50 stands for zero in the data rows.
Here are some points, one per row:
[46 48 55 21 78 60 60  0 23 58 65 46 67 31 62 53 28 49 60 37 53 32 27 62 34 37  2 51 48 99 40 58 68 35 43 52 70 57 49
 33 58]
[37 72 10 37 33 57 40 33 67 27 59 83 57 53 49 60 40 55 53 46 36 59  9 55 60 56 34 65 67 20 86 38 54 23 79 45 63 36 40
 59 40]
[54 67 54 82 39 46 68 35 63 75 91 50 86 66 50 68 52 71 58 50 63 59 60 54 65 82 14 31 33 55 55 48 64 63 51 19 55 19 60
 44 80]
[42 60 57 77 84 18 65 32 22 30 49 48 53 54 44 49 70 65 50 60 66 51 58 69 29 44 21 36 57 46 22 55 41 44 36 27 16 70 61
 56 53]
[69 88 48 50 35 26 70 70 21 43 40 63 72 46 29 24 66 30 98 28 67 64 64 59 59 52 20 38 48 47 25 47 76 41 36 51 47 69 47
 53 23]
[55 72 64 43 51 30 44 44 51 50 60 21 59 43 48 55 38  6 72 73 37 27 59 50 56 63 61 65 94 53 49 58 33 87 30 32 48 57 70
 30 53]
[19 27 28 39 47 53 56 52 36 65 69 48 60 48 84 44 31 24 67 49 50 61 56 60 64 26 73 21 70 36 20 39 49 58 83 68 65 30 17
 53 60]
[64 32 60 62 29 36 85 10 44 40 51 48 43 48 60 29 67 53 27 24 39 54 56 56 32 49 51 12 72 37 51 35 43 51 68 58 43 59 82
 34 73]
[68 51 44 34 52 72 51 59 74 58 41 54 39 64 73 55 75 63 59 38 42 57 50 29 17 56 27 33 81 54 11 59 33 51 24 65 98 46 69
 50 64]
[64 50 28 94 39 62 34 19 61 40 75 52 75 39 38 42 52 59 43 47 53 57 40 54 60 28 21 42 36 10 22 27 41 99 56 48 60 64 20
 37 48]
[63 25 61 69 52 29 60 64 46 51 49 28 79 55 60 67 65 81 44 17 30 74 27 49 49 70 21 67 67 42 58 89 65 68 59 57 43 45 31
 52 41]
[25 64 71 47 66 85 52 36 59 55 62 35 60 58 55  3 58 70 58 53 66 20 40 11 59 56 33 66 90 41 19 54 75 79 51 55 49 39 53
 67 64]
[53 52 60  4 38 39 77 52 45 51 67 46 76 81 75 88 85 98 35 41 72 52 68 70 63 69 50 49 44 33 35 56 63 47 56 19 59 44 47
 50 46]
[27 48 71 55 28 47 61 27 61 71 30 49 45 67 60 65 60 33 43 36 63 29 37 33 62 14 39 50 51 55 60 67 79 67 46 39 22 38 48
 46 47]
[43 83 51 77 60 67 52 58 24 32 86 56 55 42 33 51 47 70 15 12 29 51 56 44 46 30 75 24 62 45 49 29 62 64 54 57 43 59 46
 57 38]
[18 27 61 82 39 55 69 21 60 59 49 29 53 63 22 69 45 42 78 45 52 34 61 48 37 62 40 50 45 48 40 38 63 27 36 82 86 35 22
 75 52]
[26 37 59 69 58 50 46 44 57 57 81 70 68 72 54  9 29 71 53 28 42 59 61 65 68 37 40 35 61 14 47 96 47 25 29 66 67 50 71
 31 57]
[80 60 72 62 76 16 82 48 37 52 80 66 67 87 54 44 50 38 33 58 52 42 41 41 68 56 34 42 56 63 42 53 20 27 26 37 52 37 20
 74 64]
[38 50 32 84 46 45 58 52 42 64 40 41 37 86 43 40 47 67 53 59 95 44 25 53 35 19 60 51 53 67 52 53 43 60 36 27 50 39 41
 14 36]
[57 68 14 39 75 72 50 59 65 77 64 41 79 30 53 48 43 44 38 53 45 63 61 64 39 15 64 69 54 42 61 44 36 36 48 44 59 33 58
 37 40]
[59 22 52 51 32 51 79 62 25 76 30 57 52 46 38 28 45 28 33 37 71 17 61 34 54 38 21 45 67 61 64 56 55 59 59  6 63 42 48
 39 52]
[43 31 54 65 59 45 67 74 56 69 73 50 38 59 57 61 77 41 37 37 41 71 34 90 48 91 37 74 47 58 42 60 83 66 36 16 58 70 15
 56 99]
[44 19 56 58 36 62 31 30 32 47 52 60 63 50 33 58 56 61 84 69 46 52 31 39 62 26 73 45 65 82 64 47 59 57 21 14 35 43 77
 43 50]
[45 38 46 69 37 71 70 70 50 46 23 27 84 69 77 48 49 41 46 88 36 41 41 45 74 25 24 29 39 56 77 44 35 43 34 44 44 73 55
 53 44]
[52 12 50 58 55 57 24 58 52 70 56 53 54 18 38 48 40 50 39 35 85 46 39 75 65 36 49 57 49 33 42 23 38 31 51 29 60 52 85
 90 61]
[30 32 53 55 32 41 89 57 67 71 83 57 69 64 29 36 62 45 55 62 72 44 48 68 29 55 25 54 59 34 33 70 37 25 46 24 31 81 56
 26 40]
[52 50 31 60 60 60 65 62 38 52 35 55 39 90 60 50 22 42 57 55 72 55 35 21 34 36 54 45 16 48 27 68 72 57 33 35 23 37 76
 55 73]
[41 67 39 44 42 89 27 39 42 60 59 47 41 75 65 40 13 30 42 39 88 55 32 70 55 57 44 26 86 21 70 31 65 43 22 15 61 80 37
 54 32]
[43 38 48 67 66 69 64 25 52 31  4 30 81 73 30 44 39 42 43 45 52 24 24 46 61 61 62 48 63 69 22 79 49 45 59 11 56 63 64
 62 46]
[69 50 45 54 38 39 25 43 59 67 60 51 26 50 44 36 25 84 48 39 53 58 67 51 96 39 37 39 58 79 42 69 33 43 99 43 62 68 38
 47 49]
[93 29 36 38 70 78 44 21 51 57 46 60 45 44 45 57  9 62 54 77 46 67 73 56 36 50 55 38 61  0 61 72 67 46 58 44 47 55 17
 55 56]
[23 60 33 49 65 48 52 50 64 56 10 65 51 34 43 35 39 60 37 91 63 77 58 82 62 38 42 34 70 59 44 35 81 61 46 43 62 24 55
 47 42]
[40 43  0 45 75 67 73 30 60 56 36 52 63 44 35 43 48 52 45 27 65 62 57 31 65 55 57 63 76 52 58 27 20 41 44 44 51 60 48
 53 55]
[63 35  2 38 53 31 48 34 65 48 75 41 56 50 46 47 31 35 27 45 87 73 27 55 70 32 49 40 81 45 41 61 87 47 42 88 53 42 59
 48 60]
[26 70 69 17 78 37 45 36 48 70 63  2 26 35 46 37 67 61 62 56 58 42 24 33 38 69 37 32 47 24 40 61 46 53 54 39 66 48 39
 51 36]
[36 38 58 48 38 52 91 60 28 35 79 38 78 45 63 76 31 67 63 63 86 78 50 48 35 76 29 70 83 47 47 64 36 75 50 55 43 58 51
 70 48]
[49 50 62 51 60 90 34 67 23 37 54 34 64 74 26 73 66 27 33 66 85 27 48 56 61 31 15 62 77 49 26 59 66 38 70 44 56 42 57
 14 66]
[26 28 29 24 66 61 44 67 42 48 41 50 81 18 30 40 44 33 22 58 64 62 26 28 76 54 47 10 52 37 58 46 44 44 42 37 39 35 36
 35 62]
[40 70 65 60 50 37 51 44 43 62 43 77 78 45 47 84 45 23 36 59 58 32 27 33 50 47 54 40 45 32 24 69 61 69 56 35 88 83 85
 28 51]
[43 46 72 41 43 41 46 68 81 21 78 55 43 30 62 48 35 53 45 66 61 25 51 19 24 38 38 72 45 65 31 51 71 37 32 41 69 62 23
 34 78]
[48 58 46 47 31 51 57 52 57 73 58  9 77 53 20 33 25 64 45 56 30 22 30 56  4 67 48 28 59 52 26 66 71 41 56 51 64 46 42
 44 60]
[59 56 43 64 42 54 52 44 53 18 53 45 62 31 79 22 49 61 61 57 46 65 39 65 54 26 57 43 71 24 35 45 46 35 68 36 57 69 24
 63 67]
[31 28 20 58 59 53 54 57 34 53 79 48 20 64 33 56 32 43 49 85 17 68 36 33 62 41 18 25 80 28 40 32 63 23 64 40 40 40 76
 54 42]
[57 61 73 66 41 68 47 31 35 65 49 30 43 47 68 46 32 37 37 55 41 60 44 34 65 93 51 72 37 66  5 27 53 17 37 64 31 48 56
  7 20]
[31 68 83 45 69 39 29 55 43 56 23 49 70 77 55 34 16 38 63 31 60 48 56 46 19 64 17 59 65 36 39 25 47 56 81 45 40 45 54
 28 95]
[47 60 73 80 68 57 84 63 71 37 58 12 44 22 52 68 37 60 80 21 72 45 52 30 75 47 40 28 56 31 61 46 82 27 39 31 82 52 54
 26 72]
[71 56 63 76 61 57 43 50 59 45 76 72 75 54 50 19 85 42 44 70 87 59 65 48 40 76 50 31 52 68 85 66 66 28 76 84 47 69 48
 55 51]
[46 48 41 68 36 49 26 48 61  2 67 49 44 45 66 24 61 24 46 27 56 43 79 60 30 59 25 23 51 65 39 93 44 41 55 13 43 29 59
 54 30]
[54 32 75 69 95 52 83 66 82 55 69 74 59 50 65 66 50 56 69 47 56 46 28 59 48 59 27 44 66 66 40 60 61 66 58 30 36 61 44
 46 14]
[52 65 38 77 67 41 55 55 25 58 42 41 25 40 54 53 43 50 53 61 66  0 44 54 57 72 37 74 45 43 50 69 41 60 39 79 75 37 67
 40 54]
[92 39 71 35 52 71 86 68 63 22 62 20 38 57 34 30 51 53 84 53 79 42 16 59 41 49 45 44 54 30 55 49 43 53 58 51 75 20 62
 39 55]
[28 79 49 37 33 91 67 48 72 41 66 52 21 44 28 49 40 57 50 35 41 57 51 77 89 43 44 18 41 49 49 75 36 63 53 66 21 70 41
 58 72]
[48 37 14 47 69 31 43 48 65 30 71 51 68 68 53 47 40 59 54 45 42  4 67 66 62 56 34 27 54 49 38 23 69 55 68 70 30 75 48
 51 46]
[36 32 41 39 73 66 56 32 35 34 60 41 50 69 45 21 31 30 29 64 45 78 61 51 70 34 32 67 19 50 62 37 64 71 52 36 85 56 72
 52 33]
There is one direction along which these points spread out most. Take the direction at right angles to it along which they spread out most. Go by this last direction. Where along it does each point below lie, from 0 to 99? 50 is the average, and the first point above lies past it. One standard deviation of the points above along it is 16.
[43 46 72 41 43 41 46 68 81 21 78 55 43 30 62 48 35 53 45 66 61 25 51 19 24 38 38 72 45 65 31 51 71 37 32 41 69 62 23
 34 78] 51
[57 61 73 66 41 68 47 31 35 65 49 30 43 47 68 46 32 37 37 55 41 60 44 34 65 93 51 72 37 66  5 27 53 17 37 64 31 48 56
  7 20] 65
[68 51 44 34 52 72 51 59 74 58 41 54 39 64 73 55 75 63 59 38 42 57 50 29 17 56 27 33 81 54 11 59 33 51 24 65 98 46 69
 50 64] 46
[40 70 65 60 50 37 51 44 43 62 43 77 78 45 47 84 45 23 36 59 58 32 27 33 50 47 54 40 45 32 24 69 61 69 56 35 88 83 85
 28 51] 70
[64 50 28 94 39 62 34 19 61 40 75 52 75 39 38 42 52 59 43 47 53 57 40 54 60 28 21 42 36 10 22 27 41 99 56 48 60 64 20
 37 48] 33
[36 38 58 48 38 52 91 60 28 35 79 38 78 45 63 76 31 67 63 63 86 78 50 48 35 76 29 70 83 47 47 64 36 75 50 55 43 58 51
 70 48] 33
[26 28 29 24 66 61 44 67 42 48 41 50 81 18 30 40 44 33 22 58 64 62 26 28 76 54 47 10 52 37 58 46 44 44 42 37 39 35 36
 35 62] 65
[41 67 39 44 42 89 27 39 42 60 59 47 41 75 65 40 13 30 42 39 88 55 32 70 55 57 44 26 86 21 70 31 65 43 22 15 61 80 37
 54 32] 61
[42 60 57 77 84 18 65 32 22 30 49 48 53 54 44 49 70 65 50 60 66 51 58 69 29 44 21 36 57 46 22 55 41 44 36 27 16 70 61
 56 53] 44
[63 25 61 69 52 29 60 64 46 51 49 28 79 55 60 67 65 81 44 17 30 74 27 49 49 70 21 67 67 42 58 89 65 68 59 57 43 45 31
 52 41] 21
[36 32 41 39 73 66 56 32 35 34 60 41 50 69 45 21 31 30 29 64 45 78 61 51 70 34 32 67 19 50 62 37 64 71 52 36 85 56 72
 52 33] 66
